Each named turn below is shown by a few rows before and after it. Which turns, in which order, take the first row of each later pair to the second? The first pair is answered.
Z11:
[  9  27 -13   7  19  12 -29 -25 -13   0  19  11   7  -4 -11  25 -15  11
   8]  ->  [ 22  12 -11   3  34   7 -30 -17  -3   8  20  14   1  -8 -11  21 -15   6
  13]
[ 12  -9   3 -35   6  17  33  30   8 -11 -11  14 -22 -29   4 -11 -27 -15
 -29]  ->  [-27  18 -18  16 -28  17  17   4  -6 -34  -9   7 -11   6   1 -30 -39  12
 -24]
[ 37  13 -18  35  70 -15 -30 -36 -17   1  41  25  22  18 -13 -17  -5  13
  21]  ->  [ 59  -8   1 -21  77  16  -7 -14 -16  -5  31  31  14 -16 -12  16  -5 -18
  -2]
[-18 -31  23  65  -6 -25  32  15  19  10  -7  -2   1  10  -2 -80  49  32
  30]  ->  [ 17 -60  56  -4  20   7  61  51  32   8 -15   7 -10 -30   3 -37  46  -7
   5]
Z22:
[-41  41 -11  19 -36  26   5 -35 -28 -55  -9 -10  28  41  22 -17  -5  21
 -29]  ->  [ 29  19 -29 -11  54  29 -37 -23 -45 -23  22  38  44  -5  15  11   7  19
   6]
[  2 -13   5 -14 -46 -11  31   1   9 -19 -16  -9  -7  -5  19 -12  -8 -15
 -21]  ->  [ 42 -21  -1 -30   2  -3   1   6   2  -4   1  20   3 -37  14  11 -15 -16
  -7]
[-15  11 -29  38  -8 -35 -30 -14 -17 -32 -26   1  48  33  11 -50  30  23
  12]  ->  [-10  52 -29  -8 -23   9 -56 -17 -30 -56  -8   7  40   8   0  25 -13  11
  -4]
[ 30   7 -24  -2  37   1 -25  24 -25  12   8  60  23 -11   2  17 -19   3
 -10]  ->  [-28   6 -13  40 -24 -27  17  19 -12   2 -20  28   9  36  14 -38  -1   7
 -27]
Z919:
[ 22 -28  17 -41   0  26  48  21  34  -4   3  -2 -31 -34  22  -5  29 -18
 -14]  ->  [-39  41 -18  25 -56  16   4 -30  23 -25  24 -19 -18  16   8 -16   0  20
  -3]
[ -9 -24 -28  40 -14 -46  10   0  -6  35  23  24  19  32 -21 -12   8  12
  23]  ->  [  8 -36 -28  19  19 -22  17  24 -25  18  10  57  40   7  -5  -7  18  -2
  17]
[-21  -3  -6 -32  24  38   1  -5  -7 -55  11  12  28 -22 -11  32  -1 -23
 -10]  ->  [-38 -19  19 -34 -16   0  12 -10  34  -6  24 -33 -25 -18 -27  28   3 -23
  -6]
Now pairs of rows:
(2 to 4 turns a pair)
[  0  -2 -17  25  26 -14  -6   7 -11  17  15  20  18  12   0 -12  16  24
  26]  ->  [-28  23   6 -16 -27  21  20   9 -13 -26  -1  -4   2   9   0  24 -15  -4
 -16]  Z22 Z11 Z11 Z11
[  3   7   6 -43  17  43   5  13 -26 -48 -24  29  26  -9  10  27 -15 -16
 -14]  ->  [ -2  16 -21  36  13 -25 -46 -27  -2  23  24   7   0  13 -26   2 -10  27
  40]  Z919 Z22 Z919 Z22
[  7   7  21 -31 -27  34  37  24  10   2 -18  -2 -14  -3  33  -4  20 -35
 -46]  ->  [-15  21  19  -8 -50  15  32   3  18   7 -16 -20 -27  13  23  -8  13 -23
 -40]  Z919 Z919 Z919
[  3   6 -25  -5  26  15   0   7 -45 -52  -9  47  47  15  60 -17  30  -1
   1]  ->  [ 41 -35  17 -64  29 -17  -1  17  21  32  30  -8 -37 -33  23  25  30 -32
   1]  Z919 Z919 Z22 Z919
[-46  20 -14  21 -26 -21  -3 -14  -4   6   3 -44  11  23  14  11  10  17
  -7]  ->  [ 12   5 -13 -27  37  -1 -23   0 -12  17  19 -15  16 -24  14  49   8   3
   8]  Z22 Z919 Z919 Z919
[ -5 -17   8  44  -9 -18  16  -2  27  16  -7 -24   2  18  -4 -48  23  12
  11]  ->  [  3 -10  36 -25 -19  26  38  16  29  -8  -7 -30 -17 -19 -10  15   0 -20
 -20]  Z11 Z22
[-30  16  13  -2 -44  -3  -2 -23  26  16  12 -36 -35  21  -8  29 -12   2
 -16]  ->  [-15  -5 -24  44  11 -12 -10 -10 -10  -5  -8  18  29  35  20 -32  23  26
  12]  Z919 Z22 Z919 Z919
[  6   9 -28  51  35  -5 -34 -16 -12  -5  13  42  33  24   8 -29   6  29
  25]  ->  [ 10 -45  35 -12   2 -21  36  22  48  39  -2 -19 -35  -6   1 -16  23 -18
 -14]  Z11 Z919 Z11 Z22
[ 38  -6  19 -40  55  21  -6   6 -19 -22 -14   2 -28 -31  14  18 -16  12
  11]  ->  [-16   0   6  35   9 -12  17  -4 -20 -37 -41 -17 -15  21  31 -53   0  35
   7]  Z22 Z919
[ 25  11 -30  23  21 -17 -64 -11  -9   7  21  12  -6   4 -26  23 -14  20
  10]  ->  [ 41 -23 -10   4  50  -2 -14  24 -25 -15 -24  34  23  -3   5  -4  12  -5
 -10]  Z22 Z919
[ -8 -30  38 -41 -12  41  41  32  18 -26 -27   8  34  -4  22  -7   3 -32
 -31]  ->  [-10 -42  32 -13  -5  26  45  36  18 -23 -32   9  41   9  27 -37  20 -24
 -25]  Z11 Z919
[-25  40 -28  36 -17  -6 -34 -24 -23 -11  -7   3  13  24  -4   6 -14  25
  19]  ->  [-12  29   4  -5 -42 -10 -22 -18  22  24   7 -29 -32  -1 -18  34 -19   5
   1]  Z11 Z11 Z919
[ 11 -30  24 -36   4  -9   4  15  21  15   0  -6 -25 -31  -9  27  -1 -14
  -7]  ->  [-11  18  -6 -10 -18   0 -36 -17   4 -11  24  -8 -12  -9 -21  37 -29  11
  -6]  Z919 Z11 Z11 Z919
[  2 -24   5 -14   1 -18  19  23  25   2 -12 -16   3 -16   0  -1  20  -9
  -2]  ->  [ -8  15  -3 -18 -11  12  -2   5   0 -26   3  -8  13 -15 -13  26  -9  -6
 -10]  Z919 Z22 Z919 Z11
[-10 -37  11  29   9 -14  45  58  12   2 -70 -21  18 -10  22 -35  35 -37
 -35]  ->  [ 11  44 -22  -7  24  52 -39  14 -27 -29 -13   8  34 -37 -10  75 -31 -36
 -21]  Z919 Z22
[-34  11  -7  30 -37   0  -7 -24 -10 -27 -16 -14  -9  12   5 -18  -8   9
  -6]  ->  [-15  15   6  -6 -38   5 -13 -30   9  -9   7 -28 -33  -4 -17  26 -20  -6
  -4]  Z11 Z22
[  4  -5   2  18 -10 -25  40   5   6   6 -15 -28   5  16  20 -21   9   8
  -3]  ->  [ 38  -1  -2 -32  15   2  11   5   2  11   3 -10   3 -12   9  42 -17  -3
   2]  Z22 Z11 Z11 Z11
[-44  25  -4  23 -21   6  19  -2 -11 -53 -27  17   9  26  11 -12  -4   5
 -11]  ->  [-17  41  -9  -8  -2  32  -5  -6 -17 -60 -13  28  18  -1  -3  30 -23  -4
 -11]  Z22 Z22 Z22
[ 20  15 -21 -12  28  22 -17  13 -25 -26  -3  31  41 -12  16  18  -3  13
  -2]  ->  [ -5 -27   7   6   8 -25  36  28  16  11 -25  -3  12   8  23 -30  38  10
  -9]  Z22 Z919
[ 12  -9  14 -42 -10  25  26  24  23 -24 -18 -18   7 -37   3  22  -8 -28
  -5]  ->  [ -7  -9  16 -26 -34  18  39  25  29 -22 -30 -32   3 -16   8  -1  -5 -19
 -13]  Z22 Z22
[ 10 -15  23  -4 -32 -30  14  -3  43  45  15 -26 -35  -1 -15 -16   9   0
   4]  ->  [  5  36   9 -31 -20  41 -10  -4 -13 -35   7  14  16 -13  -5  36 -29  -7
 -11]  Z22 Z11 Z919
[  1  34  12  38 -33   5 -23 -15  26   6  24  -3 -28  -2  -1  14 -25   5
  20]  ->  [ 34  15   8  20  18  40  -8  13  -9 -20   1  47  13 -21  18   5  -6  -4
  25]  Z22 Z22 Z919
[ -3   0 -12 -43  -7  28  -1   7  -7 -13 -35 -32 -38 -11 -17  10 -28 -39
 -32]  ->  [ 17  -1 -30 -37  31  37 -17  10 -33 -22 -36   5 -11 -17  -9  10 -23 -31
 -17]  Z919 Z22 Z11
[ 14  16 -10  28  19 -39   2   4 -11  20   2 -17  20   6  -6 -50  28  26
  23]  ->  [ 17  10  -1 -14  25   3  30  30 -30 -29 -25   3  43 -11  11 -30  18  -2
   0]  Z22 Z22 Z22 Z919
[-14  -1  17  -2 -31 -17 -15  19  31  31  27 -60 -14   8   8 -15   6  -2
  26]  ->  [ 22   4  19 -47   6  20 -28  29  20  14  35 -31   1 -26   9  27  -7 -21
  23]  Z22 Z919 Z919
[ 23   2 -15 -15  16  35 -14  42   9 -19  -8  49  44  23  20  22   4  -5
 -16]  ->  [ 20 -22   7  -4  -9 -16  -7  33  59  53  13   1 -15  29  -6  14  15  -8
  -5]  Z919 Z22 Z22
[ 54 -12   5   3  50  -8 -12   6  -7  20  13  13  -3 -38  21  -8  12  -6
  24]  ->  [ 23  16   5   3  21  31  10  12 -34 -49 -15  22  29 -19  39  -5   0 -13
  -6]  Z22 Z919 Z22
[ 31   3  19 -51  41   9  21  11  -4   0 -14  20  11 -40  23  19  17 -17
  -3]  ->  [ 30 -11  14  -3  53 -24   8  12  -3  25 -13  25  11 -21  31 -25  37  10
  18]  Z11 Z11 Z919
[-22  58 -27  31 -24  -9 -47 -49  14  13  43 -19 -15  19 -24  23 -36  20
  14]  ->  [-32  45 -25  54 -30 -31 -37 -43  19  23  32 -29 -17  31 -17  -2 -15  27
  17]  Z22 Z22
[-37  31  -8 -42  -2  18 -21 -18 -12 -26  12  -7   7 -28  13  66 -44   3
 -22]  ->  [ 17 -21 -11 -49  65   0 -12  19 -10   8   5  25  20 -52  27  34 -11   2
   5]  Z11 Z919
[-46 -31 -17  10 -31 -16  26  16   9  20 -12   0  -3  13   0 -24  14   0
 -20]  ->  [-34  -7 -53  25   5  -5 -21   0 -21   3   2  32  26   7  -1 -11   4  18
   7]  Z919 Z22 Z11
[  0 -34  12   2   8 -13  31  25  10   1  -9   0  -2   0  11 -33  18   0
 -10]  ->  [-26  18   4  -9 -36   9  10  -4   5 -25   6 -18  -6  12  -8  12 -24   0
 -23]  Z22 Z919
[ -2 -25  24  -1  -2 -13  41  10  21   3 -20 -28 -17  15  17 -22  17 -17
 -18]  ->  [-23   2  15  27 -24 -18  23 -16  18  -5 -10 -33 -15  37  13 -23   7  -2
 -13]  Z919 Z919 Z919
[ 29 -32  25 -50  35   0  56  16   3  -4 -28  14  -5 -43  -6   0  48 -28
   3]  ->  [-16  62 -16  -9 -16  27 -14 -51 -32 -49   6  18   6 -10 -32  46 -21   4
   6]  Z11 Z11 Z22
[ 18  -2  10 -18  18 -11  -1   4 -12   2  17   8 -12 -42 -28  42  13 -15
   5]  ->  [ -3 -12  26  -3 -13 -19  48  13  -3  -7 -12 -10 -19 -19  -7   4  30 -23
 -13]  Z22 Z11
[ 36 -15  17 -44  42  -5  -5   4  27  15  20   7 -13 -36  -6  26  -8 -17
  -6]  ->  [-39   3  20   7 -32 -13  37   1  28 -20 -13 -19  -9  23  11 -32   0  -8
 -39]  Z22 Z11 Z11
[ 19 -27  14 -30   8   8  19  25   3  -3 -22  -1  14 -10  16  16  13 -13
  -7]  ->  [ -4 -29  18   2 -13 -30  21  17  21  18 -17 -25  -3  16  11 -17  23   0
  -4]  Z919 Z919 Z22 Z919
[ 41 -49  18 -35  40 -18  25  38  38  35  -7  19 -17 -24   4  -4  45 -12
 -12]  ->  [ 36  14 -34 -18  55  24 -31   4 -22 -26  11  64  39 -12   2  25   5  13
   9]  Z22 Z919 Z22
[  6 -26  46 -25 -25   0  22   0  14 -25 -20 -28 -13   0  16  16 -26 -16
 -27]  ->  [ 22 -10  25 -15   8 -15 -33 -31  12  12  21 -23 -23 -10 -11  35 -33   2
  11]  Z11 Z22 Z919
[-21  49  -4  -6   3  42 -32 -34 -26 -39  39  21  31  25  24  35 -23  -2
 -13]  ->  [-16   3  -5  48  24 -32 -29 -35   2  33  39  15  23  46  26 -45  26  27
  32]  Z22 Z919 Z919
[ 46 -28 -13  -4  57 -24 -23 -11  18  48  25  18 -12 -25   6   3   8  14
  29]  ->  [-13 -26  21  -4 -21 -45  25  -7  53  48   4 -37 -50   5  10 -16   8   8
  -7]  Z22 Z11
[-54 -19  23 -11 -31 -11  39   2  17  -5 -23  -4  26  33  13 -19  10 -12
 -32]  ->  [ -7 -34  19 -50  23  16  28  16   5  -5 -15  28  40  -9  12  13   8 -29
 -23]  Z11 Z22 Z22 Z11
[ 32 -39  11  -1  26 -11   5  20  15  34   7   9  -9 -12   4 -12  17   2
  24]  ->  [ 14   7 -13  27   7 -12 -36 -15  -4  18  28   4  -1  11  -9   4 -10  27
  35]  Z919 Z22 Z22
[-36  64 -14   1 -55  15 -23 -15  -8 -29  -3 -11 -13  14   6  42 -12  26
   8]  ->  [-16  44   7 -35 -45  33  -4   5  -5 -34 -11  -8 -20 -15  13  63  -7   6
 -12]  Z11 Z11 Z11
[  4 -32  41 -43 -10  10  51  44  28  -5 -33 -22 -23 -14  17  -5  24 -36
 -32]  ->  [ 19 -40  43 -39   6   5  52  48  33   5 -33 -18 -18 -15  18 -13  35 -36
 -21]  Z22 Z22
